128 stands for zero in the data rows.
Some points, each followed by its number:
[100 101 103 106 111 118 119 116 121 128 113 109 136 103 131 122 129 120
 100 115 119 114 123 129 108  98 110 120  98 125] 0
[113 133 131 117 118 129 123 129 124 130 127 132 136 143 138 145 114 134
 154 157 153 117 141 136 135 132 148 154 137 127] 1
[ 69  67  83  89  88  86  89  88  92  83  79  61 112  51  90  84  76  73
  73  76  99  73  85  80  80  88  57  93  93  71] 2
[ 80 100  90 103 112  98  85  84 105 111 106 103  95  82 104 102 109 111
  93  85  95  72  78  88  94  91  95  96  89 113] 3
[ 96 100 134 110 111  89 129 129 134 132 126 119 112 123 131 103 132 115
 117 110 108 120 135 119 138 132 122 118 121 109] 4
[127 104 134 117 125 139 119 125 141 133 132 140 123 113 131 142 136 124
 125 147 129 144 134 128 125 146 129 129 119 133] 5
[162 102 147 124 132 143 133 143 128 143 133 166 142 132 131 152 139 133
 122 139 145 145 139 138 146 146 137 145 146 153] 6
[154 166 141 147 163 168 180 164 128 162 171 159 170 150 155 159 135 158
 171 154 168 172 177 163 155 156 164 158 147 133] 7
[199 137 151 168 159 143 153 149 149 145 129 164 156 139 158 128 145 172
 172 142 144 147 142 155 143 156 143 153 161 167] 8
[124 101 106 100 125 113  91 112 101 139 116 100  81 105 118 108 108 110
 117 108 102 104 115 114 125 108  97 131 106 102] 9
[172 164 157 141 149 147 167 132 151 165 150 151 160 147 176 155 151 134
 154 147 165 148 158 155 169 146 162 144 133 127] 10
[127 129 135 110 129 128 123 143 132 119 136 136 122 140 110 131 121 141
 112 122 121 135 124 141 118 157 106 139 157 130] 11
[155 106 127 144 139 162 133 129 116 129 156 127 129 119 131 135 146 130
 128 148 131 145 156 130 136 122 155 131 113 160] 12
[128 117 145 144 149 138 146 156 147 120 137 138 143 143 114 144 129 141
 138 149 139 152 152 147 143 149 114 147 145 144] 13
[171 180 186 199 176 176 160 167 182 175 168 154 191 153 168 184 186 155
 197 153 182 172 175 180 163 177 174 157 185 163] 14
[162 175 162 168 179 185 168 159 152 151 191 154 174 143 155 150 132 141
 157 152 138 148 145 149 177 159 160 150 151 163] 15
[141 128 137 144 131 119 116 135 137 137 136 130 122 143 134 125 117 142
 142 141 109 145 129 129 138 132 126 129 141 139] 16
[ 83 103 100 104  98  85 129  88  93 124 107  99 105  96 110  98 100  83
  98  83  83  83  95  84  68  77 108  76 100  89] 17
[127 143 120 144 118 127 126 133 142 143 149 106 119 126 138 122 123 120
 135 136 105 135 121 118 145 128 128 115 107 109] 18
[110 137 147 110 122 139 113 119 141 114 129 119 139 116 121 141 125 144
 137 136 151 144 137 156 145 116 130 135 144 156] 19
[148 142 165 162 132 134 133 152 154 131 152 138 136 146 159 145 136 147
 156 150 135 155 148 149 142 139 144 159 161 136] 20
[100  96 112 117 115  98 122 118 107 123 101 126 112 130 117  89 141  90
 122 108 133  97 127 114  97  98 132 108 120 127] 21
[162 159 146 148 152 145 130 146 143 139 130 143 132 137 131 144 134 158
 155 136 133 161 132 143 145 156 163 137 174 153] 22
[127 112 110 117  87 127 102 102 119 123 126 123 108 122 103 101 104 100
 117 136  92 120 123 102 125 105 135 130 110 112] 23
[103 110 115 110 128 126 101 105 115 113  96 106 119  98 114 129 108 103
  87 132 113  97  95  88 128 123 119  95 133  96] 24
[117 122 121 124 108 118 116 125 122 119 122 103 115 120 118 117 115 120
 108 117 128 134  76 130 117 105 132  99 109 132] 25
[ 83  55  92  73  77  71  82 102  84  58  89  59  91  58  73  88  80  62
 106  99  87 111  73  74  65 104 102  60  49 105] 26
[134 147 138 127 139 139 133 126 132 126 126 122 105 120 114 117 141 131
 137 129 119 144 126 142 118 122 143 144 140 106] 27
[124 140 130 168 139 139 136 133 130 140 126 139 129 140 142 149 142 141
 138 138 150 141 148 150 152 129 146 143 134 154] 28
[134 127 126 179 118 130 139 125 118 126 123 127 136 126 121 126 134 144
 120 122 133 152 135 142 142 136 123 142 120 136] 29
Which five points above are nearest to each new point by angle, seen from the average point of the numbered points? Their numbers follow each, nearest first.
[141 174 135 172 139 130 143 136 129 141 136 126 136 147 142 150 121 140
 115 160 148 169 141 157 167 155 152 140 155 146] --> 28 22 14 7 15
[171 166 164 144 166 156 143 149 154 172 146 140 163 146 169 145 154 165
 141 135 166 155 164 141 136 142 141 137 151 160] --> 14 10 7 8 15
[110 129  99 117 118 133 133 124 106 107 129 123 153 119 114 114 106 117
 131 130 103 117 115 142 135 130  90 139 129 129] --> 2 0 3 26 17
[154 181 132 158 118 153 119 139 122 132 126 148 126 109 141 150 142 148
 134 144 152 135 151 128 170 132 143 147 138 170] --> 28 22 14 15 8
[107 108 118 110  84  87  96 118  92 100 116 120  92 103  93  99 107 111
 106 123 102 121 111 105 107 115  88 111  74 103] --> 26 2 3 17 9
[131 147 197 161 176 146 164 149 158 178 150 162 143 157 175 148 148 155
 139 163 163 169 152 153 155 156 165 165 170 174] --> 14 20 15 10 7
[148 128 152 131 139 124 150 118 126 119 129 144 133 119 128 143 146 131
 154 140 131 138 120 132 161 139 145 160 139 156] --> 8 6 22 15 14
[147 161 130 155 136 132 160 122 156 157 151 179 146 150 144 118 139 119
 154 145 152 138 168 125 152 139 125 156 153 140] --> 10 7 14 15 8
[162 156 144 138 145 139 156 129 144 122 163 140 133 145 151 147 145 148
 156 156 157 134 151 139 163 128 160 146 143 153] --> 10 15 7 14 20
[ 80  81 107  69 115  96  74  94  99  81  78  76  98  55  90  74  79  86
  69  77  64  73  85  95 105  84  82  97 118  76] --> 2 3 26 17 24
[134 129 144 131 136 175 116 153 146 148 131 143 157 142 154 127 141 125
 144 144 158 138 144 136 128 149 176 129 134 146] --> 14 7 10 15 22
[134 128 113 124 122 140 139 122 131 131 126 127 136 147 128 128 125 127
 145 136 147 121 126 124 150 111 110 122 113 109] --> 1 18 10 7 23
[137 141 158 134 126 118 129 126 122 112 126 136 136 133 128 137 141 136
 128 129 128 128 157 126 139 125 138 153 111 146] --> 28 20 10 8 14
[145 110 118 117 121 133 125 119 134 116 106 110 136 122 134 124 132 133
 138 117 132 145 124 139 114 135 134 119 114 139] --> 26 0 25 2 5
[145 128 118 120 119 140 136 129 122 122 129 131 122 160 141 118 141 131
 137 130 137 142 116 126 131 145 132 114 142 138] --> 22 8 6 10 16
[124 111  93  89 138 119  95  95  97 116 132 110 119 132 124 102 113 124
 114 105 127 135 134 116 138 108 140 121 122 122] --> 9 3 23 2 26
[117 122 115 135 128 128 132 129 133 149 130 139 112 129 151 116 118 134
 130 143 171 145 126 128 149 142 138 132 118 136] --> 28 10 1 7 6
[148 153 169 178 145 151 164 167 158 175 156 164 140 160 168 150 166 165
 150 141 162 158 172 153 170 163 160 169 163 168] --> 14 20 7 10 28
[ 93 107 115 114 129 128 112 132 103 138 127 120 109 117 111 114 114 131
 135 126 120 111 137 115 126 139  99 129 126 125] --> 9 2 3 26 4
[165 173 189 145 163 147 184 177 164 187 171 154 170 164 161 139 186 162
 171 157 144 173 151 155 165 169 180 168 157 181] --> 14 15 7 10 20
[141 121 138 117 135 107 143 105 129 119 116 106 109 120 138 121 124 116
 123 123 120 111 117 126 115 115 108 107 102 127] --> 17 3 26 2 9
[151 170 160 189 152 144 187 184 152 181 153 161 167 157 148 156 160 151
 160 166 168 152 173 171 179 163 155 170 169 178] --> 14 7 15 28 10
[ 96  91 113 100 105  97  82 108 114 105 133 123 102 133 100 127 111 124
 114 125 100 100  92  98  91  80  79 110  91 102] --> 3 2 17 26 9
[127 121 108 124 125 122 156 115 122 115 128 147 118 136 141 138 141 114
 150 132 141 134 129 122 118 135 121  92 141 124] --> 21 17 10 5 7
[138 137 127 131 139 120 160 143 122 117 136 134 126 123 141 135 121 148
 133 146 126 148 143 142 145 129 143 110 124 143] --> 7 15 10 8 22
[ 93 108 102 107 101 106 126 119 107 128 115 117  91 122  96 125 103 110
 102 122  89 107 123  98  87  80 112 101  73 116] --> 17 3 26 2 0
[113 124 125 107 118 115 126 115 125 123 115 124 119 126 128 119 119 138
 124 129 110 131 127 125 129 136 130 127 133 134] --> 4 3 26 23 17
[147 139 135 144 139 136 136 136 130 128 133 139 122 130 121 130 140 147
 140 134 123 141 144 139 138 146 124 159 121 129] --> 8 13 7 20 22
[134 136 130 144 132 135 130 139 133 123 133 139 153 122 148 141 156 135
 143 140 138 145 124 122 150 135 123 125 138 119] --> 14 10 7 15 20
[151 138 134 151 149 140 156 150 140 114 134 158 146 126 135 148 142 134
 131 148 134 114 138 142 158 143 149 125 128 146] --> 15 8 10 14 7
[155 118 134 131 129 130 105 150 112 131 143 136 132 133 121 134 133 148
 127 127 129 128 125 135 135 150 146 132 129 136] --> 6 22 8 12 16
[168 195 141 154 156 152 132 177 138 177 168 167 139 167 154 159 130 141
 144 139 166 183 166 139 166 160 142 163 161 153] --> 7 14 15 10 22
[116 126 143 127 122 122 136 125 142 124 137 120 132 153 152 166 154 138
 145 145 127 127 116 147 118 126 110 143 129 133] --> 20 1 14 13 28
[120 115 114 124 128 150 126 118 128 129 130 109 112 110 118 119 127 141
 127 124 128 138 113 149 118 121 128 122 128 115] --> 25 27 9 0 3
